One vector is turned by the same rotation once a step. Each row is the vector after some number of steps, and that number follows the row.
The counts run from 0 to 1109.
[-1.26 -1.88 -0.70  4.06 -1.06 -0.92  2.55  1.79  0.15  1.82 -5.36 -2.78
  0.54 -1.75  0.88  0.23  1.70 -2.75  2.43 -2.19 -3.17  0.08 -1.31  3.32
  1.47 -1.72 -2.32  0.29 -2.97 -1.13 -0.52  0.51 -2.84  0.53 -3.45] -> 143
[-1.06  0.98  0.38  0.89 -4.86  2.71  1.05 -2.03 -0.90  4.95 -4.00 -1.42
  2.20  0.89  1.78  0.79  2.45  1.72 -2.88  0.68 -1.78 -1.95  2.16  1.18
 -0.26  0.10  0.22  1.54  0.77 -0.16 -3.99 -4.10 -1.60  2.30 -0.77] -> 313
[ 3.17  0.34 -0.71 -0.83 -0.49 -0.29  1.11  4.90 -2.02 -1.01 -0.87 -3.39
 -3.05 -3.33 -1.37 -0.96  2.86  2.91  4.07  0.96 -0.57 -2.55  2.82  1.56
 -0.57  2.17 -0.56 -0.09  2.58  0.47 -2.65  1.99 -1.99  0.49  3.23] -> 946
[-1.39 -2.35  1.31  1.83 -1.89  2.47  2.35  2.49  0.45 -0.49 -3.72 -0.19
  1.71  2.09 -0.66 -2.79  4.75 -2.81  1.35  1.55 -0.25 -1.51  1.60  0.19
  2.15  0.34  1.83 -0.38 -2.95  3.21 -1.81 -0.02 -0.69 -0.63 -6.56] -> 639
[ 0.67  4.32  0.29  3.15  0.57  3.76  2.37  1.99 -4.04  1.27 -2.23 -1.17
 -0.97  0.41 -2.04 -2.45  2.57 -0.46  2.98  2.30 -0.20 -2.57  2.82  1.29
 -0.53  0.12  1.90  1.25  2.06 -1.54 -4.38  2.07 -2.39 -1.04  1.35] -> 633
[ 1.41 -3.33  0.58  4.55  2.41  2.09  2.02  0.11 -1.13  0.57 -1.01  3.01
 -1.95  1.59  0.21  0.08 -0.59 -1.41  3.15  2.60 -0.30 -3.37  0.89 -1.92
  1.43 -1.81  0.85  2.92  2.43  3.67  1.99  2.24 -0.24  3.14  2.21] -> 996
[ 0.78 -0.23 -0.88 -3.22 -1.69  0.20  0.95  2.43 -0.08  2.01 -0.71 -1.96
 -1.96  0.72 -0.85 -0.79  3.95  0.33 -1.98  1.61 -0.38 -4.56  2.30  1.40
 -0.50  2.79  3.31  1.70  0.01  1.99 -5.40 -3.97 -2.19  0.35  0.16] -> 772
[-0.31 -5.03  0.67  1.71  3.75 -0.22  0.99  2.39 -1.49  1.75 -3.36  0.24
  0.97 -1.96  0.99  1.33  0.07 -3.48  2.08 -1.38 -1.28 -0.44 -2.57  2.98
  2.02 -1.82 -3.49  1.61 -3.21  2.96  1.55 -1.53 -0.67  2.03 -3.27] -> 573
[ 2.18 -1.32 -2.90 -1.01 -0.20  0.11  1.04  0.28 -1.28  0.26  0.00 -2.42
  0.81 -0.27  1.01  0.51 -2.28 -2.07  3.21  0.22  3.02 -1.62 -5.74 -2.40
 -1.43 -0.71  2.71  2.12 -0.46  4.01 -2.63  3.66  2.15 -4.04 -2.56] -> 861
[ 0.23  2.35 -4.14 -1.66  1.92  1.98  1.70 -1.98 -2.09 -1.28 -1.42 -0.56
 -0.53  0.70  1.87 -0.30 -0.43  0.77  1.36  2.57  1.04  3.07 -0.99 -1.65
 -0.95 -2.23 -1.04 -0.14  6.14 -1.91 -4.54  1.28  3.26 -0.26  0.67] -> 161
[-0.98 -1.87 -0.92  1.70 -0.85 -1.26  2.18 -0.32  3.48 -1.52 -3.95 -3.94
 -0.21 -2.63  0.16  0.71  2.82  4.67 -0.71 -0.65  0.08 -4.14  2.42  0.00
 -0.81  0.25 -2.40  0.70  1.50  1.57 -3.00 -2.66 -0.04  1.33 -2.76] -> 735
[ 3.33 -1.78  2.01  1.25 -1.88  2.55  0.40 -0.17 -2.21  3.44 -1.87 -1.21
 -0.73  2.02 -0.42 -0.56 -0.01 -0.61  0.66 -0.87  1.84 -6.55  0.15 -0.68
 -0.73  0.53  4.54  1.15 -0.27  2.68 -2.30 -0.93 -4.06 -0.96  1.53] -> 780
[-0.82 -3.16 -1.14  3.43  1.66  0.44  2.73 -1.39  1.79 -2.02 -2.40 -1.49
 -0.42  4.60  2.23 -1.44  3.29 -0.40 -0.97  0.17  2.29  1.16 -1.50 -1.51
  1.84 -3.85 -2.66 -1.87 -2.55  1.68  3.86 -0.49 -1.07 -1.10 -5.23] -> 76
[ 3.85 -4.40  1.59 -3.01  0.20  2.58  0.36  1.46 -1.92  0.36 -3.71  0.71
 -2.32  0.55  1.49 -2.90  1.12 -2.44  2.48  1.72  1.20 -4.48  1.92  1.04
  1.62 -0.33  3.63 -2.18  0.50  0.48 -0.60 -0.83 -0.88  0.37 -0.43] -> 429
[ 3.33 -3.06  1.44  0.30 -1.45  0.47  2.52  0.74  1.52  0.73 -0.17 -4.52
 -2.09  1.74  1.58 -1.40  2.43 -0.54 -1.69 -4.76  0.58 -0.68 -2.87 -1.86
  2.54 -1.66  1.20  0.16 -2.92  2.38  3.45  0.26 -3.59 -2.59 -2.22] -> 1031
[ 0.03 -3.11 -1.23  2.02  1.71  1.05  2.04  3.09 -4.42  1.68  1.06 -1.72
 -0.57 -3.30  0.78  2.36  0.32 -0.45  1.83 -0.60  0.76 -0.93  0.79  1.00
  0.16  0.81 -0.91  5.66  4.22  0.79  3.10  2.47  3.30  1.29  1.54] -> 1083
[ 2.15 -2.30  0.03 -2.71 -0.48 -0.70  4.63 -0.55 -0.24 -0.67 -2.80 -0.84
 -1.17 -0.53  0.12  0.68 -0.92  0.18 -2.31  0.51  1.49  0.44 -1.46  1.31
  2.08 -2.65 -1.57 -2.36 -2.67  3.53  1.42 -0.76  1.49 -6.41 -2.88] -> 1107
[ 1.15 -2.30 -0.69 -0.61  3.29  1.26  4.17 -0.88 -4.79 -0.39 -3.42 -1.17
 -0.92 -4.07  0.41  2.05 -3.08 -0.80  0.15 -0.24  1.36  0.84 -0.24  2.55
  0.39 -1.53 -2.40  0.91  3.44 -0.17  1.07  1.54  3.50 -3.24 -0.24] -> 582
[ 0.74 -2.12 -1.93  0.41  1.52  0.26 -0.09 -0.67 -2.24  0.58 -2.44  0.26
  0.71  2.14  3.32 -0.16 -0.35 -0.35  3.76  1.03 -0.02  4.09 -2.87  1.51
  0.91 -3.49 -6.08 -2.51 -2.11 -0.54  0.55  0.97 -2.70  0.83 -1.08] -> 148
[-1.09 -2.13 -3.00  2.32 -2.76 -1.91  2.00  3.84 -1.50 -0.67 -2.74 -2.31
 -0.37 -1.07  0.37  2.19  1.94 -0.21  2.88  4.73  2.45 -4.66  2.12  2.21
  0.30  0.35  0.78  1.75  0.81  0.92 -0.98  1.68  3.51  0.16 -0.95] -> 348
[ 0.61 -1.88 -4.42 -1.32  1.81  0.49  0.19  3.17 -1.15 -0.10  3.71  0.61
 -1.56 -1.19  1.77  2.92 -2.23 -1.49  4.65  2.14  0.40  1.29 -3.53 -1.88
 -1.06  2.57 -1.99  3.12  1.15  2.69 -1.70  3.02  2.65  2.96  0.14] -> 265
[-1.49 -0.32 -4.06  2.06  1.51 -3.84  0.38  0.32 -0.57 -0.57 -4.99 -3.45
  0.94 -2.41  2.11  1.25  2.16  4.03  1.67  1.00  1.30 -2.49 -0.84  1.82
 -1.08 -1.32 -2.63  0.16  1.53 -0.39 -4.28 -0.99  0.69  1.79 -0.92] -> 736
[ 1.57 -0.59 -1.27 -1.31 -1.63 -0.78  3.37  2.10 -2.01  1.57  1.11 -4.95
  3.14 -0.08  3.08  0.00  1.95  2.43  0.16 -0.37 -0.29  4.35 -2.67 -1.28
  2.17 -1.37 -2.56  2.83  2.26  2.02  2.37  1.70  2.46 -2.00 -2.73] -> 302
[-2.58 -0.92 -2.40 -1.89 -2.65  2.37  2.05  4.61  1.11 -1.94  1.45 -1.26
 -1.93 -1.00 -1.65  1.41  4.22  0.32 -0.81  1.01 -0.29  1.17  1.60  2.34
 -1.73  4.07 -2.37  0.65 -1.03  1.11 -2.07  0.78  1.26 -2.24 -4.86] -> 201
[ 0.99 -1.65 -1.08 -0.48 -1.70  3.59  1.04  3.19 -0.35 -0.91  2.27 -1.66
 -2.06 -2.65  0.44  0.83  0.39  2.17  5.72 -0.88 -2.01  1.99  0.09 -0.03
 -2.18  3.13 -3.06  1.92  2.06 -0.66 -2.24  3.38 -2.03  2.98  0.59] -> 871
[ 1.19 -3.00 -0.10 -2.60 -1.36  4.51  0.82 -3.52  0.49  1.07  0.13  0.40
 -0.82  3.28  5.09  0.01 -0.88 -1.88 -0.41 -1.04 -0.40  1.24 -0.96 -3.96
  1.19 -0.47 -0.20  1.80  1.93  1.60  0.65 -2.15 -0.41  2.77 -2.24] -> 826
[ 2.85 -1.76 -0.09 -1.83  1.07  2.84  2.45 -3.07 -3.37  3.11 -5.42  2.15
 -2.83  0.71  2.07 -0.15 -2.30 -3.57 -0.40  1.24 -1.28 -0.68  0.05  1.70
  1.75 -3.02  0.39 -1.14  2.02 -1.62 -0.48 -0.99 -1.31  1.18  2.89] -> 750
[-0.26 -1.25 -2.50 -3.70 -2.71 -0.56  1.54  0.57  2.14 -1.14 -3.97 -1.86
 -3.08  0.90  1.64 -0.42  4.69  1.01 -2.03  2.60  1.50 -3.02  3.00  1.14
 -0.04  0.69  1.69 -2.46 -0.44  0.41 -3.21 -3.76 -1.06  0.75 -2.07] -> 597
[-1.82 -2.51  1.46  1.98  1.63  3.18  4.16 -2.58  1.05  0.52 -3.32  2.60
 -0.19  2.00 -1.06  0.11 -0.04 -4.40 -2.76  2.62 -0.78 -1.56  1.27 -0.47
  1.36 -2.53  0.07  0.51 -1.15  4.70  0.73 -1.56  0.58 -2.27 -3.67] -> 326
[-2.23 -4.08 -2.80 -0.60 -2.32  0.30  1.23  4.00  2.02 -0.54 -0.23 -2.11
 -1.11 -1.05  0.35  1.29  4.37 -0.54  0.83  1.01  0.98 -3.54  2.30  0.93
  0.07  3.38  0.00  2.34 -0.82  1.79 -1.43 -1.19  2.07  2.40 -4.17] -> 347
[ 0.99 -1.95 -1.02 -5.22  0.34 -0.73  2.44  1.89  2.61  1.32  3.79 -0.88
 -2.33  0.21  1.28  0.78  1.97 -0.39 -2.26 -0.79 -2.18  2.17  0.37 -2.40
  1.15  1.82 -1.08  3.20 -0.03  5.42  0.18 -2.61  0.37 -0.02 -2.32] -> 689
[-2.05 -2.09 -2.74 -3.25 -0.25  0.26 -0.09  2.47 -0.62 -0.26  0.26 -4.54
  2.48 -0.79  3.71 -0.65  4.45  2.13 -0.06 -1.84  1.33  2.37 -1.05 -0.49
 -1.10  1.01 -3.70  1.42  0.33 -0.18 -2.87 -2.73  0.28  0.81 -4.50] -> 731
[-2.69 -0.36 -3.99  0.99 -4.18  0.80  0.29  2.85  1.08  2.58  1.48 -0.86
  0.42  2.49  0.98  3.01  2.34 -0.44  1.77  1.59  0.56 -1.32 -1.09  1.88
 -1.48  3.25 -2.44  2.73 -4.21  1.28 -3.61  0.03 -1.86  1.21 -2.06] -> 702
[ 4.52 -3.19  1.95  0.25  1.11  2.18  3.29  1.00 -1.34 -0.92 -1.53  0.14
 -5.44 -1.56 -1.55  0.02 -2.51 -0.81  1.50 -2.22 -1.72 -0.41  0.65  1.32
  0.96 -1.11 -2.06 -1.25 -0.19  1.27  3.98  2.27 -4.59 -0.76  2.21] -> 362
[ 0.24 -0.16  1.59 -2.39  1.02  2.41  4.10  0.32  0.08  1.21  1.68  0.33
 -2.09  1.90 -0.49 -0.26  0.70 -1.57 -3.37 -0.81 -2.41  3.41 -0.68 -1.39
  0.90  0.41 -3.60  1.57 -2.82  5.56  0.49 -0.86 -2.18 -2.92 -3.74] -> 543
[ 1.18  2.04 -2.29 -2.11 -2.18  5.65  0.84 -1.19 -1.00  1.43  2.99  0.82
 -2.91  1.43  0.05  1.32 -2.13  0.36  1.64  0.04 -1.03  1.77 -1.38 -1.77
 -2.42  2.79 -1.00  3.13  2.59  0.19 -5.85  1.65 -2.35  0.18  1.27] -> 621
[-0.38  1.19 -3.97  3.54  0.52 -2.84  3.33  2.08 -0.77  1.83 -2.87 -2.81
 -1.51 -0.05  0.69  0.31  3.28 -1.34  1.56  4.60 -1.30 -3.81  1.14  0.93
  1.45 -2.25  2.44  3.18  2.55  1.34 -1.40  1.29  2.87  1.80  1.02] -> 173
